In the rows, zero is written as 128.
The rows of R fall into a few groups, and each row is roughly a mix of its group's hidden directions.
R:
[[134  76 145 144 137 105 105 164 119 141 139]
 [110  98  90 143 144 145 138 154  93 146 111]
 [ 96 156 100 134 135 134 113 132 110 104  81]
 [148 123 124  86 130 163  98 162 124 105 133]
 [116 175 115 136  75 131 118 115 143 116 133]
 [115 138 139  99 106 108  82 142 132 118  90]
 [ 96 108 110 133 131  95 106 148 123 171 109]
 [122 104 170 105 130 125 107 161  88 132 129]
 [178 166 142 144 107 128 127 102 137 148 125]
 [115 148 164 150  93  91 109 149 138 118 137]
 [112 171 125 106 119 101 136 159 114  94 146]
 [140 163 118 119 128 172 114 134 140  83 113]
 [ 94 103 113 143 111 133 163 145 139 142  87]
 [100 136 133 160 134 118 118 158  91 100 158]
 [130 119 110 173 153  94 131 133 115 161 152]
 [108 108 147 120 147  82 113 150 125 164 109]
 [145 147 147  91  94 164 138 140 148 105 128]
 [159 146 134 164 113 109 154 101 164 139 118]
 [157 112  90 140 155 134 118 143  81 126 140]
 [126  90 153 131 166 102 122 167 111 129 124]
 [141 127 116 134 147 156 172 123 101  95 155]
 [166 126 136 134 165 162 113 151 113 121 159]
 [108 136 104 120 117  76 142 128  86 122 138]
 [108  92  95 177 112 126 115 127 141 123 111]
 [128 138 134 121 127  80 131 111 137  71 125]
 [150 110 145 162 119 172  94 131 144 116 114]
 [155 104 154 163 119 127 146  90 144 155 119]
 [114 144 126 157 134 143 171 134  94  94 147]
 [ 92 114 101 141 120  97 112 147 117 171 120]
 [127 166 100 132 115 160 132 109 100  90 124]
 [125 104 130 174 132 141 129 146 166 106 160]
 [147 134 138 145 114 181  86 149 125 131 127]
 [162 113 120  91 139 155 103 123 131 169 136]
 [118 158 124 117  76 131 140  84 129 120 135]
 [104 141 123 144 136 111 176 135  99  94 146]
 [133 169 103  85 116 139 115 105 154 131 112]
 [145 121 128 114 116 169 159 166 117 147 156]
 [104 121 125  83 150  91 157 149 134 141 132]
 [160 123 134 185 128 158 110 126 137 119 112]
 [ 94  79 115 142 150 122 128 113 134 115  93]
 [111 150 130 156 136 103 104 110  97  83 125]
 [ 84 114 127 131 150 116 151 152 161 154 106]
 [174 157 120 132 138 114 155 118 150 163 115]
 [110 113 153 133 107 156 131 146 124  85 167]
 [101 129 143 137 168 105 154 140 122  97  94]
 [114  97 110  77 103 115 121 115 154 140 144]
 [103  91 108 121 155 113  96 149 108 109 150]
 [116 108 112 157 119 113 180 112 159 141 119]
 [116 119 181 146 164 118 130 143 120 132  96]
 [ 91 124 113 139 126  91 110 175 109 136 125]
 [138 131  97 134 124 145 149 137 119 186 155]
 [122  96 126 150 123  93 126 161 127  84 144]
 [147 156 131  84 127 164 121 140 105 112 155]
 [172 126 104 137 117 118 113 119 115  80 149]
 [143 101 134 156 133 158 154 113  99 154 158]
 [135 133 118 173 150 148  87 145 159 123 123]
 [ 99 126 111 151 102 154 125 124  91  87 129]
 [170 135 134 105 134 161 127 134 131  84 152]
 [160 153 114 167 136 145 166 112 142 144 115]
 [108  90 113 144 161 122 112 141 131 150  86]
 [135 102 132  83  97 135 123 119 105 102 160]
 [100 153 173 166 113 116 144 113 127 132 109]
 [118  89 134 125 157 124  87 157 118 101 141]
 [ 99 151 106 111 135 132 121 171 123 124 172]
 [106 162  99 118 119  90 128  96  96 126 128]
 [139 177 118 131 146 138 151 155  89 135 117]
 [100 148 130  78 133 132  96 132 121 159 111]
 [ 92  98 131 109 106 150 142 119 139  84 116]
 [170 161 119 103 148 138 124 115 127 163 104]
 [111 126 134  83 111  78 142 112 120 133 148]
 [140 128 154 128 122 109  88 166 153 115  96]
 [111 131 154 156 124  77 122 115 146 112  97]
 [121 110  95 128 158 106 102 125 117 163  94]
 [100 127 154 152  99 111  93 163 120 133 145]
 [116 135 151 119 157 123  94 133 159 162  95]
 [ 99  91 136 117 117 146 128 135 138  72 122]
 [132  87 134 162 142 143 118 108 155 124  89]
 [149 102 166 125 109  95 101 123 163 130 128]
 [129 131 136 130 132  92  72 158 126 137 104]
 [155 112 168 138 157  97 116 134 160 137 144]
 [140 146 160 168 136 103 138 104  95 152 131]
 [109  94 123 140  82 147 132  95 126 126 156]
 [123 149 113  97 166 123 112 153 154  98 152]
 [150 115  96 158 158  98 127 119 104 153 150]
 [124 129 141  79 130 103 114 125  97 150  93]
 [125 158 138  92 131 161 159 144 152 101 115]
 [ 89 127 127 132 156 114 163 137 162 160 117]
 [146 132 108 154 169  78 121 118 117 144 129]
 [108 102 111 118 125 167 117 167 154 107 112]
 [107 117  91 134 112 156 123 110 177 114 115]
 [130  97 107 119 170 153 126 124 104  94 150]
 [111 115 137 136 162 124 143  98 145 144  76]
 [ 86 142 133 179 118 134 112 109 105 129 142]
 [168 109 143 122 130 104 152 104 148 162 106]
 [ 90 130 142 151 147 138  93 155 157 141 150]
 [150 125 132 152 136 117  95 137 110 185 119]
 [157 153 133 154 124 136 175  98 138 149 118]
 [128 153 122 124 124  62 119 108 133 126 104]
 [128  77 139 122 158  83 127 146 133 125 123]
 [119 131  95  90 136 102 137 174 120 109 133]
 [166 133 163 164 133 116 147  99 105 140 120]
 [135 135 108 100 127 181 136 124 104 160 148]
 [172 157 103 123 150 114 155 131 153 105 136]
 [146  93 124 150 106 168 166 149 129 122 134]
 [151 143 155 149 108 171 142 109 110 136 158]
 [145 129 139 124 100 149 151 100 117 166 168]
 [116 187 132 120 160 112 102 127 127 147 133]
 [ 98 124 150 141 128 127 145 141 183 140  97]
 [134  83  99 110 146 141 138 143 149  89 117]
 [119 133  90 132 179 107 131 125 123 139 164]
 [107 100 107  93 108 103 125 144 117  86 135]
 [155 140 130 133 110 162 115 152 119  85 160]
 [116 109  91 129 123 119 134 132 140 183  98]
 [160 102  92 128 180 129 133 131 135 136 112]
 [162  97 119 156 161 109 119 151 106 149 124]
 [ 84 107 111 152 125 126 157 137 148 151  97]
 [140 132 165 132 141 122  96  89 162 147 143]
 [144 147 150 138 129 164 119 115 154  84 101]
 [122 167 116  80 139 118 157 111 115 149 138]
 [150 172 162 157 116 106 139 122 140 153 132]
 [175 161 161 136 160 113 132 129 108 124 130]
 [105 104 135 103 102 146 135 133 148  76 115]
 [133 101 105 111 142  85 151 127  90 135 149]
 [114  94 153 151 181 130 114 128 126 121 150]
 [ 96 137  88 137 126 158 133 168 142 111 144]
 [104 123 104 117  97 114 146 116 148 164  90]
 [114  97 101 114 147 175 127 129  98 130 151]
 [101 131 101 145 153 157 112 141 123 137  80]
 [156 120 150 155 137 107 107 170 160 122 112]
 [100 112 143 154  88 122 141  96 156 106 118]
 [ 90 141 136 169 132 130 101 137 100  98 141]
 [125 152 162 118  96 146  82 105 134 117 139]
 [128 138  87 113 132 168 158 144  93 123 117]
 [153 158  88  85 126 126 132 158 119 120 126]
 [112 122  89 146 166 110 158 122 147 108 150]
 [105 180  99 106 103 111 146 117 127 119 136]
 [109 167 134 115 118 115 106  87 138 144 163]
 [130 117 105 121  98 137 139 155  98 157  87]
 [127 110 187  95 133 128 146 117 118 104 140]
 [ 85 138 133  85 141 136 149 145 154 105 129]
 [135 120 176 142 120 128 113 114  93 129 170]
 [134 150 157 122 160 140 130 111 158  91 159]
 [176 112 125 147 162 147 136 157 152 140 126]
 [171 165 154 131 147 125 106 142 114 117 157]
 [106 124 139 163 128 126 167  89 140 153 106]
 [127 108 118 125 145 147 113 160 182 103 117]
 [141 135 151 115 171 140 167 121 119  89 123]
 [ 87  81 135 122 140 125 139 162 136 118 106]
 [151 111 125 117 104 178 152 143 103 105 133]
 [ 89  94 109 110 128 102 125 145 139  88 136]
 [140 158 143 132 117 116 127  78  98 139 158]
 [155 150 136 116  98 134 138 103 152  84 151]
 [138 163 137 118 149 135 157  86 121 128 165]
 [149 140 137  92  99 175 144 142 151 121 123]]

In each list below, four rows fit none of the groups, and each other row fits one group, some only roughly. Which are they? Name them in the order they come.
  j628: [119 177 110 109 142 120 152 154 151 103 143]
  j982: [130 113 132 148 130 153  91 118 161 124  81]
  j84: [134  96 138 116 136 106 138 159  99 129 176]
  j692: [141 115 134  87 122  79 154 146 122 144 111]
  j216: [154 150 137 104 136 166 125  92 158 121 106]
  j3: [106 153 111 112 132 108 147 121 165 161  95]
  j736: [141 133 153 132 123 142 101 111  81 170 126]
  j577: [ 96 135  94  93 108 106 135 118 134 167 136]
  j368: [105 141  89 121  98 132 152 155 136  89 128]
  j296: [137 141  83 119 155 128 152 112 100 137  93]
 | j628 j3 j368 j296
  j243: [107 127  78 121 106  91 120 132 129 159 141]
  j735: [132 154 122 124  98 171 112 143 143 170 122]
  j83: [ 90 124  99 144 117 110  90 162 137 121 143]
  j200: [110 112 173 122 152 121  94 151 126 160 118]
  j426: [104 105 115 129 147 170 165 135 125 161 141]
  j850: [147  80 123 129 107  95 120 123 147 145 161]
  j570: [ 93 107 146 107 145 106 129 136 126 131  75]
  j173: [116 142 111 113  98  85 166  98 134 124 134]
  j13: [155 143 137 131 174 109 129 163 156 135 106]
  j720: [ 90 111 143 124 141 116  90 111 112  96 100]
 | j735 j83 j426 j570
  j464: [147 109 157 141 107 130 117 157 178 142 115]
  j986: [140 103 105 133 173  93 142 109 120 153 144]
  j399: [158 115 170 128 147 118 133 155 105 113 164]
  j6: [139 152 123 138  88 158  94 118 160 110 116]
  j934: [111 140 103 161 138 117 105 114  87 151 101]
  j78: [127 121 105 168 153  92 148 136 163 144 125]
  j526: [ 86 155  93 149 102 130 109 143 122 141 106]
  j892: [157 147 114 145 179 159 122 155 135 125 130]
  j484: [163 129 105 150 146 168 124 131 150 139  92]
  j670: [125  97 161 124 124 158 102 139 163 140 159]
 | j464 j986 j934 j484
  j367: [130 105 128 103 147 113 112 112 144 183 104]
  j932: [149 130 183 139 117 128 133  87 144 148 122]
  j599: [133 116 134 109 153 124 141 116 167  73 134]
  j768: [102 122 162 101 125 100 163 117 129 164 123]
  j34: [167 133 126 105 107 147 103  96 119 154 157]
  j790: [141 107 123 148 108 140 115 137 103 175 165]
  j631: [133 126 128  84 114 138  99  91 149 113 159]
  j195: [134 109 109 116 120 102  92 180 144 122 118]
  j251: [166 148 127 110 177 111 121 137 125 135 160]
  j355: [117  88 133 116 156 164  91 135 137 102 131]
  j442: [159 117 119  88 106 109 139  98 108 109 154]
  j740: [127 123 162 143 146 179  97 135 152 133 140]
  j562: [114 127 150 136 130  89 156 158 114  92 154]
  j870: [134 151 136 119 185  92 129 112 146 142 128]
  j769: [153  69 122 147 154 137 141 114 130 109 137]
 | j599 j34 j355 j870
  j123: [143 123  85 165 110 141 144 139 125 136  87]
  j959: [134 128 138 107 100 132 136 121  62 114 128]
  j19: [103  71 125 136 112 119 131 157 136 141 102]
  j230: [139  85 125 164  94 100 111 109 117 124 122]
  j402: [134 125 135 170 175 114 150 163 115 124 130]
  j172: [109 111 100 129 164  93 116  97 104 108 125]
  j611: [121 115 142 112 153  84 106  96 131 161 142]
  j675: [149 155 102  80 117 119 145 108 143 140 101]
  j474: [130 106 139  74 153 156 137 156 116 124 138]
  j833: [145 155 104 122 118 108 182 117 137 157 123]
  j700: [124 122 175 119 137 133  82 122 124 147 161]
  j967: [ 99 151 133 110 158  95 147 158 130 159 118]
 | j402 j611 j474 j967
  j840: [117 134  99 122  99 114 100 144  90  90 118]
  j156: [ 86 127 128 144 120 100  97 101 106 110 155]
  j607: [162 116 152  88 122 155 163 127 113 124 146]
  j190: [ 94 114  90 134  98 121 129 120 110  89 107]
  j8: [158 144 123 123  92 123 145 153 156 130  85]
  j633: [156 151 132 131 170  99 138  86 125 112 124]
  j468: [127 165 122 122 114  81 121 120 105 116 166]
  j223: [133 126 144 125  93 144 129 161 168 151  95]
  j36: [139 139  91 159 119 113 133 127  72 123 124]
  j279: [150 129  81 123 115 135 166 138 114  97 107]
  j954: [153 162  93 119 143 124 161 158 127 117 153]
  j391: [109  82  99 131 156 140  99 119 132  99 135]
 | j840 j607 j36 j391
  j4: [114 147  96 159 154 155 169 112 139 139 126]
  j131: [134 106 127 156 157 143 132 134 101 112 180]
  j665: [167 123  96 157 146 154 100 154 120 122 119]
  j910: [116 131 103 148 166  86 108 110 140 153 115]
  j949: [101 158 139 125 135  95 154  84 111 141 138]
  j551: [107 132  79 153 121 100  95 129 153 137 129]
  j663: [108 130 125  83 137 112 139 104 100 162 105]
  j891: [124 144 125 135 148  69 120 125 117 128 169]
  j316: [126  97 166 158 125 119 100 110 135 106 160]
  j28: [112 163 149 137 119 151 110 105  86 144 152]
  j354: [129 136 134 161 115 132 164 131 121 137 185]
  j421: [ 99 159 140 122 151 112 150 133 120 131 180]
  j846: [113 164  84 117 102 146 151 126 128 153 112]
 | j910 j949 j663 j421
  j646: [139 112 103 142 128  88 153 143 166  97 118]
  j709: [118 127 139  78 153 104  97 144 123 127 157]
  j895: [141 178 119 118 120 113 125 137 141 158  87]
  j420: [141  95 133 101 126 164 128 165 159 130 150]
  j157: [118 117 182 100 116  99 101 124 140 116 141]
  j513: [174 139 145 156  88 138 115 114 140 113 109]
  j358: [130 101 167 145  79 121 123 127 151 149 118]
  j644: [102 131 164  78  98 118 139 124 121 149 119]
  j584: [122 130 162 112 124 138 128  90 171 160 116]
  j356: [142 134 156 132 111 111 143 132 170  79 121]
  j787: [126 143 149 106 128 153 135 138 177  98 157]
  j547: [101  81 136 109 115 163 121 152 142 142 113]
  j598: [153 124 106  95 124 107 107 141 109  87 157]
  j344: [159 169 128 146 168 159 138 126 147 123 136]
 | j895 j358 j584 j787
  j901: [142 149  94  83 128 141 120  92 118 141 150]
  j785: [113 128 141 106 134  94 154 140 110  76 118]
  j668: [138  80 149 115 125 134  96 144 102 160 139]
  j27: [153 121 137 108 131  96 109  90 150 115  90]
  j536: [100 142 120 154 136 116 169 106 124 122 173]
  j630: [130 161 159 167 144 136 125 121  92 148 151]
  j365: [128  93 126 157 122 125 141 119 188 137 123]
  j381: [144  93 155 149 110 116  81 150 144 127 130]
  j309: [133  96 109 147 136 149 117 132  68 135 132]
  j449: [ 97 134 144 112 124 119 116 158  90 171 117]
 | j901 j785 j668 j536
  j968: [ 92 176 116 100 139 157 132 114 135 137 146]
  j770: [155 114 141 110 110 145 134 111 170 105  90]
  j519: [131 167 109 114 123  95 122  83 122 117 155]
  j945: [170 124 138  80 135 132 103 123 161 123 119]
  j348: [159 127  99 123  86 157 128  97 119 107 116]
  j555: [117 102 107 158 169 106 136 102  98 123 139]
  j923: [139 149 142 132 181 138 115 111 151 152  99]
  j176: [ 97 135 106 115 117  92 115 140 115 100 170]
  j439: [141 123 133 126 153 132 140 173 132 143  75]
  j454: [133 152 146 116 183 135 109 130 116  94 146]
  j163: [162 125 138  95 154 141 166 104 121 116 154]
  j775: [129 142 142 133 108 104 157 106 168 127  85]
  j493: [ 95 139 138 118 110 138  92  98  93 142 104]
  j417: [130 124 146 145 160 168 154 126 112 170 116]
 | j770 j348 j923 j454
  j896: [150 119 114 130 101 154 170 119  86 109 127]
  j126: [142 165  87 110 125 143 150 118 114 109  94]
  j317: [164 128 112 134 148 119 103 164 137 171 114]
  j860: [121 132 117 105 132 123 116  95 152 176  93]
  j74: [120 101 142 133 142 142 116 171 176 142 140]
  j293: [148  99 119 133 150 120 174 151 136 107 160]
  j626: [125 141  93  93  94 138 131 155 111  97 112]
  j62: [144 145 163  93 146 112 130 156 122  91 146]
  j589: [ 84 143 165 114 108 115 105 162 138 131 124]
  j396: [127 176 120 113  99 133 173 129 120 140 147]
  j767: [ 73 118 115 140 142 113 154 141 140 112  96]
 | j293 j589 j396 j767
